Here are some points, each followed by its number:
[ -57  -47  -39  -90  127  127   61 -127 -127  127 -127 -127  -23  -31
   57   40  127    0  127   62  127 -127  -23    5   22 -127  127   49
 -127   87   82  -87  -13 -127   56 -127  -49 -127   42  127  117 -127
  127  127  -85  127  127  127 -127 -127  -69 -127  127   71  127  127
  127  127  127  -67   36 -127  -93 -127] 0
[  44  -16   42  -16  -25  -11  -15   60   30   68   47  108  -47  110
  -93   74   14   26    5   49  -69 -127   40  -83   10  -79  107  -51
  -81    4   42  -18  -48  -59  -51 -123   42  -26   52  127  127   66
   10  119   42    9    4   56  -37   18   53  105   -8   43  127  -30
  -79  117    0 -127  -18 -127  -39   -1] 1
[ -85  -96  -22    7  -39   76   28  -30  -22  -27  -41  -74  -35   28
  -17   30   58   40   70   20   -5 -127  -48   -7  -66   33   68   33
 -114   85   66  -18  -45  -33  -38  -39    4   10   34   83   71  -72
   81  -18  -60   67   41   57 -116 -112  -62   25   84   -2   47  -13
  114  127  -44   -7  -27  -43   49  -54] 2
[  10  -10   63   13  -25   20   -2   10   47   16   23   99  -11   63
   -4   12  -20  -10  -11   64   -1  -13   20  -30  -14  -40   22   12
   51  -71  -13   57  -24   15   26  -16   69    5   19  -19   10   43
   14  -62  -12   17  -36   17   12   -6   46   51  -79  -44   36  -52
 -127   60   72  -37  -11  -23  -32   15] 3
[-109  -45  -67  -22  -16  127   20  -74 -127  108  -63  -87  -50   19
   62   25  115   73   94   47   67 -127  -23  -25  -34   -8   78   42
 -127   36   82  -48  -25  -85  -67  -68   84  -72   16  127    9 -127
  127  127  -70  110   97   61 -127 -126  -22   17  127   90   58   18
  127  127   -4    3   30  -76  -17  -40] 4
[ 18 -15  26 -19  -4 -36  18 -14  40 -26  24  37 -10   3  17   0 -56   1
   7  32   4  18   5  -4  39   2  -8   1  13  26  13  -2  39  37 -13 -30
 -30  -8  -5 -26   7  46 -18  25  64  53  15   4  65 -33 -47  53  11   5
 -21 -18 -12 -10 -23  31  38  11  15 -31] 5
[ 24  21 -17  -9 -34 -46 -10   3  19  17  21  15  18   5  22  13  -7   1
 -24   6 -46  -3  15  -4   4  23   8  17  19  16  11 -49 -38   8  12  24
  16  -9 -25  38  19  -1 -11   3  -9 -14   1 -56  38  -5  17 -22  -7 -19
 -21  26  22  -3  20 -41 -15  -4 -16  32] 6
[ -8   2  -1  13 -26 -13 -18  15  -3 -16  24 -14  13   5  13 -26  20 -21
  10  15   7   6 -15  23  24   1   2  25  -3 -18 -57 -13  20 -14 -28  35
 -14   2   0 -10 -28  -9 -19 -41 -16 -30 -24 -27  41   4   8  -9  18  -1
 -54  10 -25 -22  13  22 -11  -1   0 -33] 7
[ 31  15  -2  12 -12 -14 -13  16  11  -7   3  -3   3 -23   7  -8 -24  -5
  -4  -2 -12  22  -1  -1  -7  -3 -14 -16   2   4  -6 -19  11   7  13  20
 -10  -1 -18  -6   8  15   5 -19 -19 -10 -24 -23  18  -1 -24  -8  14  14
   6  11  17 -14   5   7   8  26   9   0] 8
[101  -2   6 -34  68 -13 -16  11   9   8 -73  77 -18 -44  13  -8 -44  18
  -2 -78 104  54  -6  65  10  33   4 -64 -15 -13  -4  10 -39 -11  15 -94
  61  45  39 -37 -19 -22  14  10  45 -55   2  53 -29  17   2 -40 -70 -39
 -65 -43 -12  -5  19  49 -45  26  41  67] 9
[ 70  60  12 -36 118  -4 -22 -52 -61 -13 -63 -22  -6  -5 -92  25 -67 -40
 -70  20  -1  68  25  12  51 -14 -74 -67   4   8 -37  18   1  11  45  -1
 -10  40 -25  21  39   2  55  13  80 -75  29  26   7  42 126  20 -15 -15
 -25 -63 -21   8  72 -10 -59 -59 -32 -59] 10
[  3  15   6  31  18  11  15  13  15  12  14  14   3  -7   9 -11 -15  -8
 -19 -11 -15  13   8  -5 -10  -9 -14  10   9 -10  -9   7  13   4  -4  27
  11  16  -4 -11  -3  11  10 -10 -12   2  -7 -11  13   4   9  -4  -5   6
  -8 -14  -4 -22   5  12   4   7   2   6] 11
[  5   5   2  13  -6 -16 -10  -6  14   6  16   6   4   1  15   6   3  12
  -3   6 -15  17   1   1  -4  -6 -18  -5  -6 -10 -19 -17   6  -3 -10  30
  14  22   2   2 -10  -8  -5 -19  -5   5  -6  13  26   7  14  -1   8  16
 -19 -19  -2 -41 -13   5 -13  -4  -9  -2] 12
[ 32  39 -16  -2 -15 -20  12  -3  32  -8  11  -4  16  -4   1 -23 -21   5
 -41   7 -19  24  15   3 -10  -2 -24 -13  -7  16  -1 -17   4   0 -13   3
   5  -8 -20  12 -13   4 -17  17  -2 -19 -23 -14  37  -1   0 -12  21   5
 -12  20 -11 -14   6  14   2  -6  -3  16] 13
[ 25   6   8 -22  41   1  14  17  63   2   6   8  30  16 -23 -15  -6   7
   6 -35  17   5  12  -1   7 -23   3  -6   9   9   0  20  -7  17   4  21
  24  37  45 -29 -44  -6  16   9   1 -17  16   6  23  25 -44   9  73  16
 -18  32 -13 -11 -12  30   5  16  33  -8] 14
[  8   8  -8   5 -15 -20  -3  -8   1   2   7   5   8 -16  -1 -15 -15   0
  -1  14   1  28  10  -7 -17 -10 -14  15  21   5  -7 -11   5   3 -13  13
 -11  -4 -28 -10  -3  -4  -7 -20 -17  -3 -14 -11  13   5  13   4   6   8
 -14  -2   9 -26   1   6  -6  -1  -6   5] 15
[-11  -6 -11  -7  38  25 -21 -26  76 -36  20  54  41   1 -56 -20 -28   6
 -18 -30  34  39  58  -5 -19  25 -18 -24  41 -12   2 -24 -32  55 -27  50
   7  16 -17 -25 -38  -9   5  15   4 -31   7  25  11  -8 -51   8  33  29
 -24 -62 -13 -36  -9  28 -19   4  54  16] 16
[ 11  28  -8  21   4 -11   3   9  20   7  13  23  23   3  11   1  -6 -10
 -17   7 -18  30   4   0 -12 -15 -13  -3 -15   0 -17 -11  16   8  -7  31
   8  32 -12  12 -15  -4 -12 -15   4   0   6  -4  13   8  19  -6  10  18
  -8   3  15 -28   1  24  -2   2  23  15] 17
[-58  -8  32  -1  76  58  77  46  -8 -14 -12 -14   7  30   6 -34  25 -32
 -27 -48  32  -2 -31  17  31  15  37  49  57 -37 -34  38 -63   9  70  26
  39  72  72 -21 -74  -4 -16 -12 -16 -18   4  21 -46  27 -34   3  43   8
 -20  71 -95 -13 -68   2  37 111  30   7] 18
[  8  25  18  41  17  -8 -11 -20 -17 -20  -6  -9   1 -14  -7 -22 -21 -17
 -14   9  -7  22   8   2 -10  -9 -21 -10  -5  -1 -10 -11   3  -8 -18  18
   2  12 -11  -6   6   4  -1  -4 -11   6   3   9  34  19  13  -3  13   8
  -8   4  10 -26  -9   4 -13   3   7   4] 19
[ -5   7  -3  12 -10 -31 -16  -8  -4   2   7  11   7 -11  -4 -31 -31 -12
 -14  -8 -11  29  27   9   9   7  -3  15   2   3  14  23  24  20  -3  26
  19   8   0   0   1  15   8 -14 -21   8   0 -27  15  -6 -18 -33 -20  -9
 -13  -7  20 -15  12   1  -2   1 -10  -7] 20
[ -82  -19  -45  -26    1  111   12  -26  -95  119  -10  -62  -42    5
   28   -3   69   42   54   16   22 -127    9   -3  -44    5   50   46
 -111   29   76  -59    7  -39  -57  -60   40  -48    4   95    6 -113
   67  127  -69   56   96    7  -65  -55    6    4  114   40   24   40
   86  127    7  -16   17  -39  -22   34] 21
[-32 -26   6  26 -38  -2  18  -3  29  18   9 -10  34  11   1   7   6  29
  10  21  -4  15  10  19 -17 -14 -20   1   4  -2 -27  -6  36   8  18  15
 -27 -25   1 -49  -2  29   1  -7  11 -10  20  18  23  16  27  -3   1  21
   9  16  -3 -13  22  17 -14  44   3   6] 22
[ -7   7  -9   6  -7 -21   2   9  12   3  15  11  10 -11   2  -9 -17  -1
  13  16   8  40  16  12   1  -3 -17   1  11  11   2  -4  14   3  -8  23
  -2  -5 -25 -16 -25 -16 -10 -19  -7   9   9  19  27  12   9   9  11  19
 -10 -16   2 -37 -19   5 -13 -12  -8 -10] 23
[  16   22   31  -37   28  -54  -57   49   25  -43   -4    5  -47   35
  -52   41  -47    1  -10  -40  -59   58   57  -28   25  -12  -74  -49
   15  -67   26  -12   14   19   19  -11  -28   11  -28   49   43   53
  -21   21   51  -18  -24  -20  -68    9   82   79  -54   -9   29  -11
   -6  -20  -55 -107   46  -58  -24  -24] 24
[   7  -14  -20   20  -26  -32   13   59  -26    1  -28   52  -50  -76
   50   -1  -10    2   -9  -59   18   24  -50   33  -41   19    4  -13
  -59  -44  -21   -5  -43   -3   33  -44   64    7   22  -31   54  -22
  -57   13   50    3    2   21  -21   13   59  -17 -122  -23  -34  -43
    0  -58  -39   24   14   62   27   53] 25
[ -4  10 -14  10 -17 -26  -9 -13  -1   2  10   5   3 -13   6  -5  -9   2
 -11  -4 -17  14   1 -12 -20 -19 -21  12  14  12   2  -1   9   0 -10  19
  -3  14 -16 -11  -4   0  -3 -16 -19  -7 -24 -10   9  -9  -5 -18  10  15
 -10  -1   3 -31   0  13  -3   3  -2 -12] 26
[ -6   9   2  13  -3  -3  11   1  22 -16   1 -15 -17 -19  -8 -12 -13 -13
 -12  -7 -24  -4   6  -2 -39   6 -27  -6  -2  -3 -11  -6   3   2   1  22
   5  12 -19 -27 -22 -12  -4 -24 -17 -22 -30  10  26  -4 -11   6  24  -1
  -3 -30   2 -27 -17  -3 -26 -14   8  -7] 27
[-110  -42  -35  -56   89   62  114   98   -8  -28    4  -58   -9   83
    4   -7  110  -67  -26  -62   72   -5  -59   17   53  -11   87  127
  120 -127  -36  123 -111   32  106  -17   81   86  127  -22  -99  -39
  -21  -49   43  -37   22  -19  -44   32   -3   32  -14  -61  -24  127
 -127   40  -66  -10   71  127    3   15] 28
[ -40  -32   17   20  -63   -8   42   20  -24  -27   -5    2   21   -5
   22  -35    7    7   39   47  -25   -5  -28   37  -23  -19   11   62
    9    8  -53  -33  -63  -11  -26   62  -40    7   52    1   15  -31
  -31 -117  -42  -18  -33  -67   25  -30  -17   28   -6  -69  -42   29
  -41    3  -41   25  -25   39  108  -36] 29
[ -47  -26   27   26  -71   -9  -46   42  -51  -25   63  -14   -7  -33
   20  -94   51    5   63   74   61    1  -81   55   64   17    0   70
   13  -37 -127   -7  -13   13  -65   77  -74  -25   43    1  -23  -19
  -32 -100  -41  -40  -67  -66   34   50  -12   -4   19  -53  -90   64
 -111  -37  -20   25  -51   43   63  -82] 30
[ -7   1  -2  16 -13  -8   5  -5  10 -13   5   4  12   1   3   0  -9  12
  -5  -7 -26  10  11   2 -15   8  -2  15   0   4  -4 -13 -13  -9 -25   8
  -2  18   2  -2  11  10  10 -12 -11  18   1 -14   6 -16 -13 -10  -4 -11
 -15 -10  20 -11  -5   8 -13   1   6  -7] 31
[ 23  15  39  20 -24 -16   5  25  17 -39 -15  57  10  18  -3  26  19  43
  16  12  13 -32 -14 -69  -7 -19 -21  -5  14  16  -3  14  36  25 -18   1
  -8   7  -2   2  29  13 -32 -36   7 -15  13  -5  66   5 -33  30 -19  -1
  12 -18  14 -23  20  -5 -14 -24 -12  24] 32
[-22  12  -8  52  19  27  22 -27  32   0  22  38  11 -15  -8 -14 -24   8
  -2   5 -12  12  -5   4 -30  -9 -19  -9  16 -14  10  -1 -13  37  -9  45
 -20  50 -62 -23  -8  -4  -8 -17   8  -6   0  -5   9 -24 -14  -4   8  49
  -5 -32 -22 -54 -36  15 -32   3  35  -5] 33
[  51   -4   27  -67  -51 -112   21   14   70 -127  117  -47   19   30
  -81   98  127 -102   24  -14   36  -89 -127   93  -27  -60  -50  -82
  127  -23  -63  103   11   97   24  -52   -9  -84   31  -96  -40   99
   32   65    6   73   58   85  105  -48  -88   10 -122  -13   75  -68
  -52   55    5  -79   61  -51   40  -57] 34
[ -1  -4 -23  -1  -9  -2   6   4   4 -17   4   3  17 -10   8 -20 -23  -2
 -11   1  -6  21  14  -1 -15   2 -14  -1   9   2   2  -5  21  20  -4  30
   9   8 -10   6   2  18  15   1  -3  14 -15  -5  15  14   7  -1  19   6
 -15   0   4 -32  -6  -2  -9 -10  -2 -12] 35
[ -1   8  -1   7  -6 -23 -14 -13  -1  -4   4   4   9  -5  18   2  -8  -1
 -25 -15 -23  12  11  14   9  13  -1   9   5   2 -13 -13  12  -1  -9  27
   6  12  -9  -8 -16  -6  -6  -5   0  -2 -16 -14  10   1   1  -7   3  12
  -6  -2  13 -25 -10   6  -9  -6  -5   2] 36
[ -6   4 -17   5 -23 -15  -7  -4  11  -1   9   2  12  -7   6  -2 -14 -10
  -3  23  -5  26  10  -6  -5 -20 -16   6   2   6 -17 -18  12  14   8  27
 -12  -4 -20 -14  -2  -3 -10 -22 -25   2   0  -9  16   2  15   0  17   9
  -3 -12  14 -26  -3   8 -11 -10 -10 -14] 37
[  2  11 -11   0 -17 -17 -13   8  42  17  12 -12  15  -3   4  27   1 -15
 -36   7 -16   8  -7  -5 -13 -22 -15 -20   2   7 -24  -5   4   3   3  23
 -24  -4   6 -31 -33 -12  -8   6 -26   7  25 -10  25   1   7 -22  20  25
   9 -50  -4 -38  -2  37  26  14  15  -3] 38
[ 18  46  14  23 -11 -20 -27   1  46  39  32  11  25  -4  -6  27   9 -22
 -34  23   0  28   2  -4 -14 -30 -18 -21  -6  -2 -28 -16  -7   9   7  20
 -30  -2  19 -25 -21  -7 -13   0 -42  -1  38 -12  27  11   9 -22  32  18
  21 -46   8 -19  16  37  32   0   6   7] 39
[ -6  -6  15   9  32  -9  22   9  26  -7   1   1  38  -4   4  -5 -18  -3
   5 -21  -1  21  -2  13  14 -11  -2   2   6  12 -10 -24 -32  -5   1  39
  29  19  22  -1 -43  12   9  -1  -3  -8  16  18  11  -4 -41  -8  42   7
 -37   4 -17 -13  -5  35  17   9   5 -38] 40
[-13   2 -13 -14   9  38 -22 -10  61 -23  27  38  10   4 -29 -12 -19  16
 -14  -5  15  28  56 -10 -31  11 -32 -36  40 -22  -4 -22 -25  38  -5  36
   5 -10 -19 -26   6  -2  -7   9 -32 -18 -23  16  25  26 -18   7  20   7
 -27 -88 -25 -44   6   8 -11   0   0   9] 41
[ -3  12   1  21   2  -7  -1   0   0 -10   9   9  20   0   9 -10 -18  -3
 -16   0 -19  10   7  -3  -2  -4 -15   1   4   3  -5  -3  13   5 -20   5
 -10   1 -15   0  -7 -11 -16 -32 -21 -11 -13   0  14   0  -2 -18  -4   2
 -23 -19   0 -34  -9  18   3   9   6  -3] 42
[  0   2   1  17  -2  -7  -2 -13  13  -4  19   5   4 -13  -6 -11 -10   9
  -3  25   5  31  10   2  -4  -3 -10   0 -10  -1  -2  -6  13   2  -8  12
  -7  -2 -16  -9 -11  16  -1 -10  -3   0 -27 -14   8 -14  -8 -23  -5   0
 -19   2  17 -20  11  15   3   2  -5  -7] 43
[  9  15 -11  13   1  -4  -6  -4   2 -15   7  -1  12  -6  19  -2  -7   7
  -5   0  -3  19  12   0 -14   1  -9  -7  18  14  10  -2  15   4  -9  20
  -8  -4  -7   0   6  17  -1 -14 -16   2 -20 -10   4  -9  -1  -5  15   5
 -23   0  10 -28   2   7 -11  -4  11  -8] 44
[ 18  20   3  19  -8  -6   5  -3  13  -1   7  12  12   1  15  -2  -6   2
 -10   7 -15   8   4  -4  -7   1 -10   7  17  12   1   1  21  14   3  30
   3   5 -23 -17 -15  -7  -4  -6  -8   4 -10  -7  10  -3  -3 -10   7   6
 -13  -4  17 -16  12  17  -7   1   2  11] 45
[ -30   29  -49  -42   18  104  -13  -34  -32   86  -11  -87  -32   21
  104  -20   59   48   35    4   44 -119   15  -15   -6   -4   26   40
  -64   22   54  -30   43  -63  -22  -21   36  -71  -19   71  -23  -65
   58  122  -16   54   44   -5  -54  -61  -47    5  127   72   29   53
   26   90   34   21   38  -32  -51   -4] 46
[-13 -17 -13  -4  -8 -15  47  19  31 -11  10   0  11  18  13  26 -29 -13
   3 -26 -24 -17 -17  10 -65  33   3  -2 -14  36  17  24 -14  11   3  22
   2  34  17 -16  23   1   7 -24  -2   6 -19   5 -10 -31 -31 -20  -3 -58
  -8 -12  26  23 -51   0 -29   3  45   5] 47
[ 22   4  28   8  -3 -19 -13 -71  26   4  20   0  18   7  31  20 -23 -17
 -15  21  -3  15 -10 -14   5 -26 -17 -27  27   1 -37 -31  23   0  -9  -2
 -25   0  15 -44 -45 -18 -18  -2  12  33  37 -27  29 -41 -28  26  14  19
 -25 -51 -32 -29  25  46  37  19  11  34] 48
[-10 -21 -52 -15 -39  50  13 -10 -13 -74  21 -50  23  24   8  11  44 -18
 -70 -43  39   4 -44 -24  -5  51  -7  10  12   5  17  -2 -11   9  51  -5
 -31  13   3 -61 -41   6 -52 -19 -28  18 -54  -2  19  34  -3 -41   9 -13
  25  20  -5 -11 -10 -13   2   8 -21  23] 49
[  4  15   1  22  -5 -14 -10 -10   5  -8   1  -2  -2 -21  -1 -14 -23  -5
 -20 -14 -19   8   1   0 -11 -12 -16   3  10  13  -2  -9   4  -7 -23  17
   0   0 -12  -4  -4   9  -4 -22 -21  -8 -20  -6  18   0   5 -17  -1   2
 -15   3  14 -28 -13   6  -5  14  22  12] 50
[-50  18  -1 -17   1   6  46  30 -17 -19  -6 -33  14  23  15  -9  20 -27
 -54 -35  19  -5 -28  -3 -13  15  17  55  49  11   0   9 -38  -1  23  21
  17  25  21   3 -27 -12 -38   7  -5  -3  -4  10   0  36   7 -17  19 -15
 -46  31 -30 -28 -31   0  13  52  -1   6] 51
[  0  11   0   8   8  11 -15 -18  25 -24  15  17  13   6  -4   2  -4  25
  10  17   7  23  32   1 -17  14 -14  -9  36  -8   4 -13   3  23  -9  26
  -7   1 -21 -17   0 -11 -14 -13 -27  -6 -10   4  25  12 -10   7  10   3
 -13 -36   6 -20  17  16   1   7   4  14] 52
New points follow, each followed by the numbers of its three nearest points above, looking only along the 4 directions in which the numbered points spread most, nearest first.
[-21  -4  21  41 -34 -26 -56  37 -14  -6  67  18 -14 -34   0 -41 -45 -22
  -8  -7  15  58 -16  -4  35  50 -22   2  -5  -5 -38  29   1  72  -9  34
 -19  10   7 -10   8  10  13  -8  16   1 -45  17 -22  62 -31  -3  -9  -1
  15  19   0 -26 -34  -7 -28  52  16  -4] >> 16 33 42
[  4  -3  -5  -5  -5 -30 -24 -15   9 -18   9 -17  -9  -7  13  -6 -20 -10
 -34  -4 -17  33   6  18   5   9 -16  -4   1  -7  -7   0  24  18  12  38
   9   0 -12 -21 -32  -9  -1   0   3  18  -4   3  10 -22  -6 -12   0  27
 -14  -6  21 -22  -3  22   8  13   7   1] >> 27 8 23
[ -2   6  21  25  -5   9  -4 -53  34   8  26  -1  39   6  16  19  -2   4
  -8  25   2  37 -19  18  13 -13  -7   2  14   0 -20 -26  27  -3  18 -14
 -20   1  37 -28 -22  10   2  11  21  34  11 -10   1 -31 -13 -19  -9  -1
 -10 -14 -36 -44  29  15  27  21 -12  21] >> 22 38 47
[ -8 -10   8  35 -31 -14 -62   7 -27 -28  37  17 -14 -15   8 -41 -31 -12
   1  13   7  63 -16   1  19  43 -15   6  -2  -3 -44  14   8  63   0  28
  -7   9 -12  -1   0   6  -7 -10  -3  -7 -27   6 -25  53 -21 -31   3  -3
  11   9   4 -20 -14   5 -22  26  -6 -25] >> 33 42 50
[ 19  19  -8   0 -33 -22 -11   9  17   3  14  -7   5 -19 -11  -8 -15 -10
 -16  11 -24  14  10  -8   3 -11 -18   3  -2   6  -7  -8  19   9   5  25
 -14   7  -3  -6   1   9  -8 -20 -22  -8   8  -7  23   5  12 -13  -1  -7
  -7 -14  22 -20   7  26   6  14  11   8] >> 52 8 23
[ 29   0  44 -43 -75 -12  14  49   3 -94 -38 -21  10  27  11   5  50  10
  76   5  25 -63 -59   5  48 -55 -16 -13  56  31  -5  97  81  -6 -30  20
 -48 -34  57 -71  56  36 -39 -34  10 -50  43   1  74 -24 -58  38 -52   8
 -16   2   2   1  -5   4 -36 -19  27   0] >> 5 48 32
[  24  -39   21   63  -59    9   16  -26  -34  -15   -6   32   41   -2
  -17  -93  -40  -21   45   96    8   76   21  -26   33   43   36   29
   13   12   28   86  -18   12  -88   -5  -17    8  -34   -6   43   -7
   19 -125   10   22  -65  -48    6   48  -46  -35  -15  -25    9   46
  -37  -34    3   76  -48   28   33  -32] >> 7 33 42
[ 127  -64  124 -127  127    2  -62  116   85 -127  -70  -27 -127  127
 -127   55 -127  -98   73  -66 -127  -48  124 -127  127   51   33 -127
  127  -55  127   95   58  -97  -20 -127  -91 -127  -82  127  127  127
    1   44  127 -109 -110   -8 -127   48  127  127 -127  -88  127  102
  -81   93  -19 -127   78 -127 -127 -127] >> 1 24 3
[ 18  -1   3  17   3 -16 -13  31  18  12  13  41  -5 -43   9   0 -19   4
   9 -28  14  24 -11  21 -14  -5 -21 -26 -13  -4   0   3   8 -15  -4 -12
  -3  -3   6 -22 -10  -3 -19 -25 -16 -30 -31   1  11   3   8   9 -42   1
 -37 -14  -1 -43 -12  28   1  16  19  30] >> 16 11 17
[ 17 -52  20  79 -41   2 -15 -24 -39 -33  18  40  29  -5 -42 -80 -64 -12
  26  61  -1 127  53 -84  27  60   7  -6 -18  18  51  59  -5  81 -50 -46
 -44  17 -57  -2  43   0  19 -98  19  48 -49 -22 -41  67 -72 -51  -7 -18
  40  -2  -1 -58  -5  60 -51  33  -1 -51] >> 33 16 50
[-30  -1 -14  16  39 -76 -18 -20 -41  -4  -1  23  10   7  41   1   3   5
  27 -25 -24  19  12   9  11  29  29 -22   7  24 -27  36  11  13   3   5
  -8  14  13 -30 -25  16  12  -1   7  -9  -9   8  24  83 -11 -30 -42 -21
  54  -5  27   8 -15 -12  -1  13 -19   6] >> 11 47 12
[ 10 -18  25  16 -35 -14   3   4  27  15 -11  41 -13  -4 -25 -21 -22   4
   6  42 -43 -10  14 -39  15  13   2  13  19   8 -19 -15   1  12 -58  12
  -5   4 -13   0  28  30 -14 -19  14 -24  -3 -26  10  -5 -11  24 -19 -18
  11 -16  13  -4  30  20 -12  15  15  38] >> 13 6 41
[-39   9 -10 -34  20 -47  54  37  14  -1  10  -2  32  24  -2 -15   4   0
 -27 -34 -24 -27   8  -5   1  25  30  41  50  48  36  -3 -35  16  13  26
  23   4  19  33 -29  10 -24  38  23 -22  19  -8  23  21   0  -2  26  -2
 -36  56  13 -14  -8  -2  29  40   5  22] >> 14 40 51
[ -22  -37   59  -39  -11  -16   18   14   40  -42   27   26   87   46
  -14  -51   52   16   91    9   62   25  -25   86   57   -8   32   71
   30   18  -80  -52 -110   -9  -17   78  -30   -2   99  -19  -70  -18
   13 -111  -33  -50  -17  -58   44   -7  -97   31   65  -83  -97   65
  -69   21    2   76  -19   57  127  -60] >> 30 29 49
[ -6  -6   7 -33  55 -51  63  43   4 -15 -15  17  61  33 -14 -22   3  21
   7 -23  -1 -12  31  16  15  -7  15   9  45  52  14 -14 -57   4  -6  40
  54  22  40  31 -34 -13 -23  18  12 -33  19  16  20   1 -27  -1  44  24
 -72  46  -9 -13 -26  22  38  57  74  21] >> 51 14 40
[ -84  -34  -15 -127  127 -127   84 -127   -9   16  -30  -53    0   21
   65   11   63    7  127  -86  -37  -60   27    3   18   -8   65 -127
  116  104   98  127  -37  -14  102  -81   11  -56   79  -73  -94  127
   20  106  115   38  -22   82   23   92  -56    7 -127 -127  113  -35
  -41   95  -30  -32  101   74  -21    7] >> 3 47 49
[  2  -9  25  -6  11  -6 -11  18  27 -14   7   7  -8   4 -35  -4 -33   6
  -7   5 -22  41  46 -16   2 -18 -43 -23   6 -25  11 -18  -3   2  10  -8
 -21  -5 -31   7  -7  29 -17  -2  15  17  -6  -5 -10 -10  23  25  -3  -1
   1  -5  14 -28 -20 -44   6 -24 -11 -32] >> 6 32 13
[  9 -12 -21   1 -13 -27 -11  24  20   9  -6  40 -17 -35  11  -6 -33   0
  -7 -31  13  31   7  38   7  26   0 -22 -13 -12  -3 -11 -13 -17   2 -14
  26  23   1 -23  -3 -18 -20 -16  -5 -19 -23   3  -3   1   2 -15 -63 -10
 -23  -8  17 -26 -11  17 -14 -13  -7  21] >> 11 17 12
[ 11  14  -7 -11 -13 -19  19  16  23  17   1  48  28  -6  -9  -6 -14 -21
 -13  19 -31   3  -7 -11 -41 -14   5  -6  10   2  -2  -4  30  32  -9  22
   2   3 -64 -16 -56 -11 -16 -10  10 -12   7 -18  16 -34  -3 -29  -2  31
 -27   2   9 -26   4  10 -15   6  28  21] >> 52 8 23
[ 27  34   1  13 -25 -21  -9   0  17   4  13  -2   5 -10  -2   7  -5  -4
  -5  16 -29  10  13   3  20  -8 -20   6  -6   0 -18 -29   6   2   5  16
 -22   5  -4 -10  -7   3 -12 -14 -21  -5  20 -12  23   7  15  -3  13  -3
  -1 -31  10 -30   1  26   6  10  11   7] >> 52 8 23
[ 44  25   4 -21  27 -24  -1 -20 -20   4  15   6  18 -23 -20   3 -29 -27
 -43  11  33  29 -15  35  25   0 -15 -10  13  25 -30 -10  12 -17   4  21
 -20  -5 -16  -2  -1  -6  44  -4  23 -24 -10   2  32   9  28   8 -13 -21
 -38 -24  10   6  61  40 -25  -8  10 -28] >> 13 12 52
[ 25 -12  19 -19  -4 -25 -67   8   6   9 -32  21  -5  13  -3  50  35  40
  -9   5  16  64  31 -45 -38  19   8 -71  -5  26  -6  11  20  17  77  15
 -29 -30   3  17 -12  16  -5  37 -30  24 -12 -56  24  28 -41  -9  72 -26
 -25 -46 -12 -36   5 -26   2   3 -23   5] >> 6 13 39
[ -7 -17 -18  17  -4  30  20   6  -6 -41   7 -24  12 -10  -5   0   6  -5
 -44  -6   5   5 -20 -11  -6  -1 -22  33   9  17   2   3  -6   9  51  23
  -4  20 -16 -42 -11  11 -28 -17 -24   4 -22   0  20   5 -12 -28  -7  10
   6   4   2 -14   7   7  -7   2 -19   3] >> 40 47 14
[  3 -13  10  -2 -32 -16 -24 -50  30 -13  11 -26  12   2   2 -10 -26  12
 -13  30   2  25 -30   8   5 -18 -16   3  -4 -14 -18 -26  19  -2  11 -15
  -7  -2  41 -35 -23   9  -4   7  18  29  -1 -13   8 -34   4  -4 -10  16
 -16  -2 -18 -33  19  31  10  23 -10   7] >> 22 38 27
[-33 -12  25  62 -68  11   0  13 -56 -43  29 -22 -23 -29  31 -43  23  -4
 -15  28  50  23 -39   4  26   7   2  26 -18 -24 -87   8 -15  23 -14  30
 -63 -18  12 -35 -13 -25 -45 -68 -22  18 -60 -43   8  40  -8  -6  12 -28
   0  26 -54 -11  -9  13 -30  58  33 -36] >> 29 7 49
[ -4  17 -30  33 -20 -44  11  47 -30  17 -29 -19 -51 -41  38  10 -15  -7
  -3  -6 -12   6 -42  50   3  30  31  15  21  -1  27  -2   0  -3  -6  11
  26  -1  14  33  59  24 -19  17  39   3   4  -6  -1 -12  38 -34 -84 -40
 -70   0   9 -34 -24 -21 -21  27   6  43] >> 11 14 40
[-78 -54  -7  19 -84 111  62  24 -34 -35 -10 -19 -29  33  33  16  78 -38
 -35  26  16 -10 -66 -24  10  24   1   5  36 -97 -33  86 -29  25  27 -43
 -15  26  39 -67   5 -12 -21 -67 -19 -27 -22  25 -53  16  62  19 -92 -47
  67  -6 -71  38 -15 -59  20  57 -29  24] >> 51 18 49
